Each row has a name. Each question is about the rows just above it.

[136 161 148 159 160  82 166 151 160 135 107 151  85 173 111 177  81 137
 174 124 125 151 142 112 133 101 175 152 159 164  82 113  81 109 157 151
  89 174 117 160  88 136 102] -> G
[172 125 138 169 155  82 158 108 134 131 115 145 107  83 117  89 142 143
 176 105 108  85 114 119  99 120 169 139 135 153 126  85 171 160 143 139
 160 124 141 153  81 163 133] -> W
[169 108 160 112  80 110 149 171 155  82  89  92 113 101  92  93  95 151
  91  88  97 141 132 176 111 156 155  81 177 172 154 177 169  93 158 167
 125 146 117  93 176 150 153] -> V
[156  87  97 101 119  81 127 176 161 112 153 168 120 119 109 143 125 120
 129 126 145  81 111 112 116 102  87 165 100 113 170 170 146 104 101  96
  85 170 176 164 103 117 118] -> R
[136 161 148 159 160  82 166 151 160 135 107 151  85 173 111 103  81 137
 174 124 125 151 142 112 133 101 175 152 159 164  82 113  81 109 157 151
 127  82  88 166 140 156 169] -> T
[169 108 160 112 144 110 149 171 155  82  89  92 113 101  92  93  95 151
  91  88  97 141 132 176  81 156 155  81 177 172 154 177 169  93 158 167
 125 146 117  93 151 150 153] -> D
[136 161 148 167 160  82 166 151 160 135 107 151  85 173 111 103  81 137
 174 124 125 151 142 112 133 171 175 152 159 164 115  89  80  89  88 115
 164 126 170 169  89 128 125] -> U
[136 155 105 115 123 114  85  83 165  88 115 118  86 175 170  98 126 168
 169 115 117 172  99 160 115 172  79 118 159 135  81  88 173 128 162 165
 112 114 123 177 143 107 138] -> Z
The row with [169 108 160 112 144 110 149 171 155  82  89  92 113 101  92  93  95 151
  91  88  97 141 132 176  81 156 155  81 177 172 154 177 169  93 158 167
 125 146 117  93 151 150 153] is	D
Whose row is [172 125 138 169 155  82 158 108 134 131 115 145 107  83 117  89 142 143
 176 105 108  85 114 119  99 120 169 139 135 153 126  85 171 160 143 139
 160 124 141 153  81 163 133]?	W
Whose row is [136 161 148 167 160  82 166 151 160 135 107 151  85 173 111 103  81 137
 174 124 125 151 142 112 133 171 175 152 159 164 115  89  80  89  88 115
 164 126 170 169  89 128 125]?	U
Whose row is [156  87  97 101 119  81 127 176 161 112 153 168 120 119 109 143 125 120
 129 126 145  81 111 112 116 102  87 165 100 113 170 170 146 104 101  96
  85 170 176 164 103 117 118]?	R

[124 140 114  88 121 124 123 104 143] -> N
[102  91 130 133 118 138  98 114 108] -> M
[ 87  97 119 132 142 125 103 154 141] -> F
[128 117 112 124  98 128 128 132 102] -> Q
[142 147 144 148 130 140 154 136 128] -> J
[151 111 155 131 112 126 107 133 126] -> X
[133 101 122 118 163 140 148 121 152] -> H
[151 133 133 154 117 151 135 116 120] -> B
[154  97 150 126 131 146 110 134 117] -> A
[175 127 123 144 111 135 122 136 111] -> E
Which value is in both X and H?	[133]
Where do [154  97 150 126 131 146 110 134 117] appear?	A
Which value is in both X and M?	[133]
Which value is in both F and Q?	[132]
Which value is in both N and Q?	[124]

